One turning vector, and how many steps it has turned
The counts run from 0 to 258.
[-15  22   9 -30  -6   1 -24  -9   9  -5   9  -1 -21   1  -8  34 -14  -9
  23  -8  18   5  -4  17  21  11  14  20 -11 -16  -4  11  10   3  18 -14
 -10]  134
[  9  -3   5  13   4 -13   4  -6  13 -38 -25  -2  12 -10  11  -6   3 -19
   1  -9  34  20  10 -30   2  -4   8   9  -7  15   1  -8  -3  -5 -15   8
  23]  103
[-18  23  15   0  14  -9  16 -10 -13 -17 -19  -1  -5   0   4 -17  -1  13
 -25 -18  10   9 -16   0  22  -4   2  19  17  17 -18   6   1 -17 -28   5
 -23]  225
[  6 -24  -7   3  -5 -11  -4  17  20 -20  -3 -15  -3 -23  24 -30   2  -2
   5 -19   2 -13  -5   6   3 -27  13  -2 -12  16   1  11  13 -11 -30  -9
  23]  52
[-23  15   8   5   8  -3 -22 -27 -22   3   6  11  -3  20   2  -9  13 -12
  -9  11  -5  14  14 -10   9  14  13  15   8  20   9 -34  -5  14  13  -9
 -32]  180
[ -2  -9 -32  23  -6 -20   7   2  -1 -21 -20 -12   4 -12  -2  16  15   9
  11 -20  21 -11  -1 -25  -8 -17   7  -9  -7   9 -11  16  -1 -16  -9  -8
  25]  208
[-29 -26 -26   2   8  -6   9   9 -18  21 -10   2  -9  16  11  24  22   6
 -15  22 -26  13  -1   0  -8   2 -10   9  -3  18  -3  19  -5 -12   9   1
 -22]  21
[  3 -10 -29  17  -9  -8   7  30 -24   6  10   0   7 -17 -10  -1  30 -22
  13   0 -15   7   2 -29 -11   5   1  13   9   4  10   9 -21   8   5   9
  14]  108
[ 10 -12  -7  15 -10   2  -9  -8 -27 -17  28  -7  12   8 -19 -27  17  -7
   4   4 -19  -3   8 -25  -9 -10   7 -25   0  12   0 -15   2  12   1  19
  26]  7
[ 18   8 -14   7   2  -1   3  12  30 -12   0   2  -6  -6   8  13  -3   6
  17  -4  38  29   3  -8   3   9  22  11  -2 -19  14 -18 -28  14  -6  12
 -14]  257
[  8  16   1  -2   8  -7  -7 -10   0  -8 -33  13   5 -15  -5   9 -29 -17
  12 -23   7 -20 -30   5   5   9 -14   9  12   8   3  12  14 -20  18 -17
  -2]  35
[ 10 -24   0 -17 -11  -5  19 -10  30  14   5   4  11  10   5 -16   3 -17
   6  10   9  11  18  15 -11  -9 -13   4 -30 -14  -1  -2  18  15  11   4
  29]  97
[-17  -7 -25  -1  22  -8  -4   7 -27  25   0  -4   2  19   2 -13  15  14
 -24   8 -13  -6  12  12   0  19   0 -13  17  12  16 -19  -4   2  -3  -1
 -37]  75
[ 15  16  -2  -5  -6 -25  20 -14 -10  18  28   0   3  19  -6  -1  -3  20
  10  -1   3  -9   7  -2   1 -23 -36  20  17  -9 -23   2  20  -1 -12  15
   3]  218
[-12   5   2  -9   8 -20   2   8 -10  -7 -17   4  -4 -10  14 -30   5  -6
  -5  -9  -3  -8 -27  14  23  -9 -12  10  28  32   1   7  26 -12 -25   9
 -13]  227
[  8  -9  17  10 -16   0  -6  30  -4 -16 -22  12   7 -26   6 -11  18 -39
  -5  11   0   2   8  -5  -6  26   4  11   6  18  13  11 -15  17  -1   9
  14]  2
[-33   6 -22 -17  13 -13 -21 -22 -22   8  29 -12 -11  29  -6 -10  11  -3
  -5  -3  -6 -16  -8  12   4 -15   1  -9  -4  20  -5  -5  30   0  -2 -12
  -9]  129
[  0  17  25 -21  -1   5 -43 -17  -7 -20  26  -7  -8  12 -11 -11 -26 -10
   6  -5  -6 -21  -9   4  14   1   3 -10   3   7   0 -18  23   7   3  -5
   4]  235
[  7 -17 -20   2  19  -5  -2  -3  12  21   6 -26   8  31  24  -3   4  -3
  -2   4   1   1  38   3  -5 -12  -7  -8 -10   1  19 -30   5  18 -10  -1
  16]  251
[  5 -20 -20   8 -12  -8  -1  33  10 -14  -4 -17  -9 -36  21 -21  13  -6
   6  -9  -9 -14  -2   7  -1 -17   7   2  -8  13   3  23   4  -2 -23 -18
  25]  53
[-10  -2  32  31   5  17   3 -23  -2  19   2  -2  12  28   9 -14   7 -12
  -9   3 -19  13  16  -9 -15  -6  10  -9 -15 -11   0 -16 -14  -3  15 -19
  20]  93
[  2   4  -1 -18   4 -11  18   2  -3 -10   4   3 -15  -5 -10  13 -13  11
 -24  -1  10  15  -5   9   5  16 -15  30  -9 -12 -22  19 -13 -11 -14   6
 -34]  222
[ 16  10   2  17   2   7  15   4  -3 -19 -33  18  -9 -19  13  -3 -10  36
 -17  24 -14   0 -16  12  16 -11  -8  12  30  19   3  -8  -1   0 -13   4
 -22]  70
[  8   2  19  -8  11  -1   1  -7  -3  29   6 -21  14  34   4 -19 -16 -16
  -1 -26 -16 -19   1   6  -2  -8 -21 -15   5 -12   0  -2  19  -6  -3  -2
  25]  42
[-19  -7 -10   6 -19 -10  -3   2 -20   6 -18  27  -8 -20   6  -5  20  -4
 -13  24 -12  -3   9  18  -2  10   1  30   0  19   4   3  -6  12  14 -27
 -30]  177
[  1   8  35  -7   5   8   1  12  24 -14   9 -21 -17  13   5   2  -6 -10
 -15 -20  21  17   4  15   0   9  21   6 -16 -18 -11  12 -17   6 -32   1
  15]  48
[-20  -4  17   6  -4   0  19  -7   5   1   4  13 -11  -1   5  -4  16  51
  -9   0  17  23   6   3  11  -1  13   2   5  -2 -17  -7 -12 -12 -13  12
 -30]  171
[  7 -17 -34  16  -8  -9  14  23  -9  -5   4   3   9 -23  -5 -15  18 -24
  16   4 -12  10  -9 -29  -8  -7   6  18   3   6  15  15 -11   2   4  12
  13]  107
[-17  23  -6  -6  10 -20   4 -15  -8  -1 -32  -3   7  -2 -13  21  -9  -4
  17 -30  30 -13  -8  -7  21   5   0   7  17  -2   0  -4  17 -22   8 -16
   5]  33
[ -8 -13  -5  -6   0 -18  14   3 -14 -17 -29   2  -7  -4  -5  16  -2  25
 -28   0   4 -13 -15   5   1   1 -22 -14   7  22 -23  17  19 -27 -17   9
  -6]  121
[ 33  13 -24   7 -10  -1   9   4  29 -20   1   5  -7  -6  -1  10  -8   2
  10  19  29  -1  12  12  -5  -5  15  20 -11 -23  11 -12 -12  32  -1  -3
   5]  255
[-40   2 -12 -10  21 -10 -22 -15 -19   8  21 -16 -13  36   6  -9  11 -10
 -10   1 -10  -2 -12   5   2  -5   4  -7  -4  24   1  -7  17  -3  -2  -7
 -21]  128
[-21  15 -31 -28   8  -6  10 -16   5  -1  16   1  -9  11 -22  -1   0 -11
   8   2  17  12 -25  13  11  -3  12  22  -8 -20   5   1   4   5  14   8
 -26]  29
[ 19   5  -3 -29 -11 -21  19   0   1   8  10   8 -13   5 -12  14 -12  12
   0   2  13  -5  -5  15  -6   3 -38  31   2 -14 -22  19   7  -1  -7  19
 -23]  220
[-30  20 -31 -20  14  -8  16  -9 -12   4  -9  -6   4   6 -26  12   6   2
  13 -27  24   2  -7  -2  24   5  20   9   0 -18   1  -6   7 -10   1  -3
 -13]  31
[  0 -13  -3  -3  -6  -4  26   2  19 -14  -8  -4   2  -5  -8  15  14 -13
  -8  -4  27  24  29  -3  -6  10  15  22 -37 -27  -7   4 -15  14  -5   0
  19]  100
[ -4 -26  -5   0  15   6  -1  -5  -2   7  -9 -21  13  37  -2  10   4 -28
 -20   0  -8   2  25   0 -24  15 -13 -23 -19  -1   3  -2   6   4   1  -3
  30]  198
[ 13  -4  -4   9  -3   4   6 -20   3 -27  -3 -12   6  36 -10   3   0 -18
 -18  14   8 -14  11  11 -25 -12  -9 -15 -21  -3  -7  -9   1  19  -3   0
  41]  200
[ 28   2  -8   1 -17  -3   0   4   5  -3  44   1  -7  -9  -5  -8 -14  34
  25  18 -16   1   5  -6   4 -29  -1   9   7 -15  -5  -4   3  20  -4  16
   4]  62
[ 13  -2   3  22  -1  -5 -40  22 -10  -5  25 -19 -14   0  23  13   4 -11
   3  -5 -16   2  23 -26  -9   7   3   7  -1  18   5   0 -21  14 -12 -12
   4]  57
